In the data rows, zero lies at 4.5, halfway between 4 and 5.
Some points, one per row:
[6 3 0 4 7 5 4 0 2 4 4 4 6 2 4 3]
[4 5 7 4 4 4 7 4 6 4 5 4 2 7 5 5]
[6 6 8 7 2 4 4 6 4 3 5 1 3 4 5 3]
[3 2 3 4 3 5 4 3 8 5 6 5 2 6 0 5]
[5 4 8 3 4 4 3 6 5 4 6 6 4 4 5 3]
[6 3 5 6 5 6 6 4 5 4 4 4 4 5 2 5]
[5 7 6 6 2 7 5 5 7 3 7 3 3 5 2 3]
[5 5 8 8 7 4 4 6 1 3 6 3 3 6 8 1]
[5 4 5 6 4 5 5 0 4 6 8 4 3 5 4 6]
[6 2 0 2 6 6 6 4 7 2 3 5 8 3 4 8]
[4 7 4 3 3 6 5 4 4 7 7 4 6 6 7 3]
[6 5 7 5 6 5 4 5 4 5 5 6 4 5 6 4]
[3 4 6 5 3 4 3 5 8 7 6 4 2 6 6 1]
[6 3 4 6 6 5 6 2 3 4 5 5 6 7 3 5]
[6 6 3 5 4 4 2 3 6 5 4 6 4 3 1 3]
[3 3 5 6 1 3 5 5 5 7 6 5 4 7 3 6]
[2 8 6 4 5 2 3 9 4 5 7 3 4 9 5 0]
[3 4 6 6 3 3 4 4 5 5 2 5 4 5 2 7]
[6 4 5 4 7 4 3 5 6 5 3 5 6 4 3 5]
[2 5 6 6 5 7 2 6 2 5 6 3 5 4 5 6]
[2 4 4 4 6 4 5 4 5 3 6 6 6 8 4 4]
[4 7 5 3 7 5 0 7 4 3 3 4 3 3 8 0]
Here are 10 more points, each followed by its number:
[5 8 6 7 9 3 4 9 1 2 4 4 6 4 9 3] 0
[4 7 3 5 3 3 5 4 6 3 7 5 3 2 5 3] 1
[4 4 5 6 6 3 5 4 4 7 5 3 6 4 2 4] 2
[4 1 3 3 2 5 6 2 8 6 5 6 5 4 2 5] 3
[6 4 4 5 4 3 7 4 6 5 5 5 4 5 3 7] 4
[2 5 9 2 2 6 5 5 8 5 4 4 3 4 4 6] 5
[5 7 4 4 1 5 5 6 5 7 2 5 4 7 4 5] 6
[5 7 6 7 2 6 5 5 5 6 7 4 3 6 4 4] 7
[4 5 4 3 6 5 5 7 1 5 4 5 5 5 5 6] 8
[8 2 0 5 5 8 2 2 2 4 2 8 3 2 4 7] 9
Which two of these numbered points are nearest to each point below, looking only along the 5 directions in which the first points spread most? Their numbers follow each, nearest first.
[4 5 6 4 6 4 5 6 5 5 5 5 5 5 1 2] > 6 2
[3 5 7 5 3 3 4 6 4 4 4 5 5 8 5 6] > 6 5
[4 8 6 8 6 5 2 4 5 7 6 5 5 3 3 3] > 1 7
[4 0 4 2 7 3 6 4 6 4 2 8 5 4 2 6] > 4 3
[3 4 6 6 6 5 5 7 9 4 3 6 4 3 4 3] > 5 6
[4 8 7 4 7 6 3 8 2 3 5 3 5 4 8 2] > 0 8
[6 0 0 0 4 7 7 2 7 5 6 5 4 4 1 8] > 3 4
[4 6 9 5 5 6 3 9 2 6 4 3 4 4 6 0] > 0 7
[2 8 9 6 8 4 2 9 6 2 5 6 5 7 7 2] > 0 8
[6 5 6 4 4 4 3 6 6 6 5 3 2 4 5 3] > 1 6
[5 6 7 8 6 3 3 7 3 6 7 1 6 7 9 1] > 0 8
[2 5 4 3 2 5 7 2 7 7 3 5 5 4 2 5] > 3 4
[5 2 5 4 7 3 3 5 4 3 6 5 5 7 7 6] > 8 2
[3 5 7 4 6 4 6 6 4 6 5 3 8 4 7 5] > 8 2
[5 6 6 5 5 3 2 6 4 7 6 4 5 5 6 4] > 1 2
[4 2 0 5 5 4 5 3 5 3 3 4 8 5 5 9] > 4 8
[3 2 1 3 2 7 7 2 5 5 6 7 7 3 0 8] > 3 4
[4 6 3 7 3 3 9 4 6 7 3 5 4 6 3 4] > 4 6
[7 4 6 4 4 3 5 3 5 4 3 1 4 7 2 6] > 4 2
[6 3 3 4 5 4 5 1 4 3 8 2 4 4 6 6] > 2 4
[6 4 5 5 7 5 4 7 4 6 5 5 6 5 6 5] > 8 2
[6 3 1 2 3 8 4 0 3 2 4 6 5 4 2 3] > 9 3
[3 7 7 6 4 5 2 5 6 6 3 4 4 4 6 4] > 1 6
[7 2 2 4 4 4 4 5 3 6 3 6 4 3 5 9] > 4 2
[3 7 4 5 5 6 6 4 5 6 5 4 3 6 5 3] > 1 2
